One turn moves every row onto another: examples first, then more rows asked:
sugos: [+1.81,-0.29,-0.65,-1.02,-1.50,-1.10,-2.46,+2.50,-0.14,+1.28,+0.36,+1.64,-0.65,-1.68,+0.86,+2.47,-0.79,+2.66,+0.47,-0.67,-0.62,-1.40,-2.73,+0.85]
tez: [-1.39,+0.27,+0.85,+0.41,-0.63,+2.59,-4.48,-1.00,+1.30,-1.27,-1.23,+2.82,+0.70,+1.08,-0.79,+0.02,-1.61,+0.16,+0.48,+2.45,-0.16,-1.52,-0.89,+0.28]
Pige: [+0.41,-1.89,-1.15,+0.64,-0.09,-0.14,-1.11,-1.21,+0.53,+0.51,-0.81,-0.48,+2.27,+2.16,+1.89,+1.94,+2.25,-1.27,+2.34,-1.50,-0.47,-0.61,+1.60,-2.51]
Dad: [-0.33,-1.66,-0.05,+0.51,-1.48,+0.33,-0.39,-1.23,+1.32,-0.59,-0.62,-3.70,+2.49,-1.51,-1.17,+0.87,+3.61,+0.16,+1.75,-1.22,+1.12,-1.10,-0.13,+1.71]
zas: [+0.17,+0.53,-2.86,-0.54,-0.86,+0.84,-0.50,+0.04,+0.95,-0.08,+0.19,+1.72,+0.71,-1.13,-1.19,-1.50,+0.09,+0.69,+2.96,-3.95,+1.78,-2.63,+0.59,-2.63]
sok: [+2.52,+2.03,+0.11,-3.29,+0.95,+0.37,+0.34,-0.30,-0.51,+2.42,-1.05,+0.67,+1.18,+0.64,-0.48,+3.05,-1.64,-0.95,+2.30,-0.97,+0.88,-0.65,+0.58,+0.22]
dit: [+0.75,+0.44,-1.16,-0.44,+0.03,+1.27,+1.74,-2.28,+0.75,+1.34,-1.17,-2.50,+1.45,-1.23,-3.61,-0.21,-2.25,-0.51,-0.28,-1.52,-1.35,+0.18,+1.65,+0.52]
gike: [+0.79,+1.40,+0.23,+0.37,+0.22,+2.33,-3.22,+2.10,+0.37,+0.19,+3.73,+0.59,-0.47,+0.66,+0.25,+0.22,-1.76,+1.28,+2.51,+2.95,+0.60,-0.95,+0.81,+0.21]
loger: [-0.34,-1.68,+1.92,+1.47,-1.92,-0.44,-1.92,+1.92,-0.07,+0.40,-0.30,-3.00,+0.62,-0.29,+0.58,+0.43,+2.32,+0.89,-1.61,+1.34,+0.82,+1.37,-0.69,+0.95]
mar: [+1.81,+0.90,+4.05,-0.37,+0.56,+2.47,-1.74,+1.74,-0.37,+0.67,+1.16,-0.05,+0.07,-0.25,+0.50,+1.02,-1.32,+1.97,+0.94,+2.51,+0.90,+0.28,+0.43,+1.36]
mozo: [+1.70,-0.11,+1.42,-0.36,-1.01,-0.51,+1.73,-1.00,+1.10,+1.50,+1.08,-2.30,+0.78,+0.54,-1.12,-1.39,+0.75,-1.48,+0.85,+0.36,+2.85,-1.05,+1.75,+3.45]
Nok: [-0.27,-0.82,+1.66,+0.30,-0.66,+1.85,-2.91,-1.05,+2.37,-1.39,-0.99,+2.45,+0.58,+0.17,-1.04,+0.37,-2.26,+1.62,+0.00,+2.28,+0.42,-2.02,-1.62,+2.25]
mev: [-0.05,+1.88,-1.07,-0.55,+0.27,+1.24,-0.69,-0.38,+0.04,+1.40,+0.33,-2.88,+1.91,+2.36,-1.11,+0.78,+0.71,-2.69,+2.06,+1.30,+1.73,+0.60,+2.49,-1.07]
Kadak: [+0.84,+0.72,+2.16,-0.90,+0.36,+1.66,-1.50,+2.96,+0.57,+0.10,+2.49,+0.64,-0.70,+0.97,+1.13,+0.49,-1.74,+1.36,-0.02,+1.37,+1.84,-0.49,+0.33,+3.42]
kegeg: [-1.49,-0.75,+0.23,+1.50,-1.13,+2.01,-3.73,-0.85,+2.52,-1.81,+0.09,+2.03,+0.39,+1.77,-0.59,-0.97,-1.46,+0.26,-0.01,+2.93,+0.86,-1.96,-0.57,+1.07]
pom: [-2.39,-1.16,+0.79,+1.63,-0.52,+1.87,-1.86,+0.86,-0.14,-2.57,-0.29,+0.78,-1.59,+0.76,+1.99,+0.97,+1.14,+1.52,+0.94,-0.81,-2.48,+0.69,+1.26,+0.75]
domu: [+0.59,-0.89,-0.53,-0.30,-1.90,-1.07,-1.58,-1.45,+0.12,+0.24,+0.47,+1.61,+0.23,-0.41,+0.83,-1.68,+3.21,-1.55,+2.12,-3.23,-0.72,-3.08,+0.73,+1.15]
Nonog: [+0.99,-0.65,-2.63,+0.35,+0.82,-2.38,-2.89,-1.73,-0.77,+2.39,+1.91,+1.41,+0.63,+0.48,-0.93,-0.35,-0.47,+0.37,+0.73,-1.58,-1.75,+0.07,-0.90,-1.57]
naza: [-1.13,-0.82,+1.56,+0.05,-0.52,+2.56,-3.15,-0.35,+2.13,-1.53,-2.06,+1.26,+0.92,+1.56,-0.28,+0.69,-1.47,+0.59,-1.20,+2.45,+0.78,-0.88,-1.07,+1.93]
kes: [+1.68,+2.63,-1.45,-1.57,-1.39,-0.30,-0.53,-0.87,+0.04,+1.35,+2.22,+0.93,-0.25,-0.74,-2.09,-1.24,-0.18,-1.25,+3.83,-0.70,+1.28,-3.34,+0.43,+1.33]
suge: [+0.03,-0.01,-0.85,+0.90,-0.74,+0.16,-3.82,+1.99,-0.98,+1.14,-0.13,-0.44,+0.69,+0.70,+0.98,+2.44,+0.59,+0.96,+1.01,+1.45,-1.26,+1.21,-0.73,-3.35]
piber: [+0.83,+1.54,-1.57,-0.45,-1.75,+1.63,+1.73,-2.04,-0.55,+0.87,-1.36,-1.20,-0.38,+0.60,-2.32,-2.94,-0.56,-1.59,-0.51,-1.48,-0.86,-1.67,+2.10,-1.03]
Fug: [+1.98,-0.51,-1.33,-1.48,+0.01,+0.57,-2.19,-1.23,-0.77,+2.26,-1.89,-3.65,+0.97,-0.61,-1.84,+1.10,+0.86,+2.07,-1.28,+0.02,-0.68,+0.64,-1.50,-0.02]
Kofu: [-0.78,+2.57,+1.99,+0.08,-0.32,+2.77,-3.26,+2.39,-0.88,-0.37,+2.64,+0.20,-0.59,+0.90,+0.04,-1.04,+0.17,+0.15,+1.10,+2.35,+1.36,-0.44,+0.84,+0.75]
tuso: [+0.53,-0.96,-0.27,-1.23,+1.34,+1.06,+0.10,+0.01,+1.27,+1.07,-2.29,-0.14,+2.64,-1.41,-0.74,+1.68,-0.74,+0.70,+1.03,-4.07,+1.11,+0.92,+1.00,-1.33]
Nebe: [-0.75,+1.02,-2.38,+0.63,+0.31,-0.35,+2.23,-1.72,+0.43,+0.59,+0.77,+0.27,+1.32,+0.80,-2.69,-0.36,-2.82,-1.16,+0.75,-2.35,-0.51,-0.47,+1.57,-1.25]
duren: [+0.61,-0.12,-0.95,+0.49,-1.74,-0.92,-1.17,-1.23,-1.88,+0.88,+0.03,-1.05,-0.47,+2.77,+0.11,-2.93,+2.91,-0.02,-1.52,-0.28,+0.93,-1.00,-0.55,-2.04]
zosu: [-0.75,+3.45,-0.87,-0.24,-0.15,-0.12,+1.33,+0.94,-1.99,+0.29,-0.61,-0.34,-0.25,+2.63,-1.45,+1.81,-2.53,-0.37,+0.04,+0.10,-0.48,+0.42,-0.73,-1.86]
laro: [+2.33,+3.13,-0.36,-1.23,-1.95,+0.35,+1.30,-0.12,-1.72,+1.05,-0.66,+0.41,-2.36,-0.17,-1.88,-0.50,-2.25,+1.01,+0.24,+0.02,-1.64,-2.30,-1.19,+0.56]
Leta: [-1.81,-0.20,+0.47,+0.89,-0.74,+2.51,-1.61,+1.00,-0.01,-2.96,-0.76,+0.21,-1.39,-1.13,+0.49,+2.53,+0.70,+3.33,+1.97,-0.52,-2.00,-0.26,-0.56,+1.02]
luk: [+1.55,+0.98,-0.84,+1.29,-1.98,-0.37,+0.58,-0.87,+0.36,+1.19,+1.95,-2.05,-1.73,-0.58,-2.57,-2.89,-1.47,-0.46,+0.05,+1.09,-2.02,-0.70,+0.97,+2.47]
bav: [-0.73,-0.68,-2.06,+0.27,-0.25,+2.14,-1.82,-0.31,+1.62,+0.62,-0.61,-2.33,+1.79,-0.35,-1.10,-2.51,+1.69,-1.32,+0.89,-2.32,+0.77,+0.54,+3.02,-1.86]
vopob: [-0.01,+1.69,-1.78,-1.04,-1.20,+0.68,+3.82,-0.78,+0.12,-0.13,-1.04,-0.89,+0.31,+0.68,-2.63,-0.30,-1.80,+0.02,-0.67,-2.53,+1.42,-2.10,-0.01,+0.38]
dur: [-1.92,-1.43,-0.31,+1.32,-1.11,+2.40,-1.52,+1.19,+1.27,-3.10,+0.10,-1.15,-1.67,-0.44,+0.75,+1.12,+1.19,+2.82,+0.97,-0.13,-1.65,-0.40,+0.37,+2.70]
fubug: [-0.14,-0.45,-1.65,-0.46,-0.55,-2.48,+0.14,-0.05,-0.24,+0.35,+1.17,-1.04,+0.69,+0.01,-1.86,+0.26,+0.58,+2.43,-1.00,-2.05,+2.48,-1.34,-3.64,+1.91]
sig: [-0.99,+0.71,-0.19,+1.69,+0.32,-0.94,+1.32,+0.11,+0.33,+0.64,+1.02,-3.07,+0.66,+1.78,-1.97,+0.48,-2.12,-0.99,-1.04,+0.91,-0.56,+2.10,+0.82,+1.37]
rogo: [+1.76,-1.70,-0.41,-1.10,-1.44,+1.05,+1.16,-0.15,+2.14,+0.27,-1.39,-1.14,+0.32,-1.44,-0.54,-2.36,+1.06,+1.14,-0.07,-3.62,+2.58,-1.84,+1.02,+1.25]
fup: [+0.83,-0.15,-2.88,-2.53,-0.77,+0.75,-1.12,+0.05,+0.78,-0.05,-1.40,-0.63,+1.47,-0.78,-0.09,+3.51,+1.35,+0.77,+2.42,-2.97,+0.18,-2.68,-1.53,+1.05]
bora: [-0.74,-1.49,+0.30,+1.86,-1.37,+1.62,-1.25,+0.52,+0.47,-2.58,+0.43,+1.73,-2.48,-0.09,+1.89,+0.27,+0.69,+2.70,+1.91,-0.51,-2.63,-1.11,+0.69,+0.76]
zupa: [-0.29,-0.41,-0.59,+1.39,-3.20,-1.43,-3.06,+1.99,-0.08,+0.21,+2.72,+0.49,-1.31,-0.91,+0.22,-2.31,+1.98,+0.64,+0.07,+0.10,+0.11,-1.75,-1.34,+1.45]

zupa goes to loger
piber goes to dit
Where do these go?
Fug goes to Nonog
rogo goes to bav
kegeg goes to naza
mev goes to sok
mar goes to gike
laro goes to luk
domu goes to Dad
dur goes to pom

